0: 52|54|34|60|55|15|43|59
1: 59|65|38|55|56|17|39|54
2: 35|54|77|51|41|88|59|32
3: 56|58|24|44|52|20|63|65
4: 52|59|47|65|65|14|48|68
5: 59|66|34|54|71|00|46|65
6: 62|28|39|68|53|63|38|45
7: 46|55|63|49|51|91|60|22
8: 45|60|54|65|55|51|46|51
9: 36|56|80|50|41|90|59|33
10: 30|56|42|51|49|54|66|24
11: 57|37|46|44|44|90|46|16
12: 63|44|59|37|63|36|44|83
13: 48|55|52|46|48|40|46|55
14: 61|27|19|48|47|82|60|51
15: 35|58|69|71|37|34|58|50
16: 38|57|52|47|45|52|59|32
17: 67|44|55|22|61|50|46|84
18: 63|73|50|59|68|01|71|68
19: 45|71|47|65|59|03|41|47
20: 50|26|43|55|58|65|46|55
21: 34|57|52|56|44|42|38|41
22: 51|24|42|55|59|66|45|56
23: 51|70|44|71|72|07|61|58
24: 39|59|66|44|35|53|36|65
25: 70|30|47|47|48|99|65|35
26: 62|53|65|43|50|40|46|77
27: 59|11|34|49|47|70|49|59
28: 77|30|38|47|51|63|38|59
29: 52|57|38|68|63|04|51|69
30: 61|25|42|37|35|99|59|32

57|54|78|31|49|38|43|69 >> 26 12
55|59|25|44|51|22|63|62 >> 3 0
47|65|50|65|45|46|63|50 >> 8 15
68|33|48|49|48|99|64|36 >> 25 30
62|22|42|61|55|53|22|40 >> 6 22
63|54|65|42|51|36|45|81 >> 26 12
50|14|32|22|29|99|77|33 >> 30 25
45|60|55|65|54|54|45|50 >> 8 21
64|42|60|36|64|39|43|85 >> 12 17
64|65|77|48|43|56|54|92 >> 26 12
28|48|27|39|37|19|42|29 >> 21 16
30|49|29|41|37|19|42|30 >> 21 0
49|54|51|45|48|44|47|54 >> 13 8
50|79|63|68|50|48|58|57 >> 8 15
58|10|35|49|46|70|50|59 >> 27 22
61|27|19|49|48|81|59|50 >> 14 27
30|70|66|64|37|31|58|42 >> 15 21
58|62|50|58|67|00|73|68 >> 18 23
60|24|44|60|54|56|25|40 >> 6 22
43|03|34|30|31|99|66|25 >> 30 25
49|56|51|47|49|37|48|56 >> 13 8
36|53|62|54|41|48|35|41 >> 21 8
37|58|52|48|45|52|58|32 >> 16 10
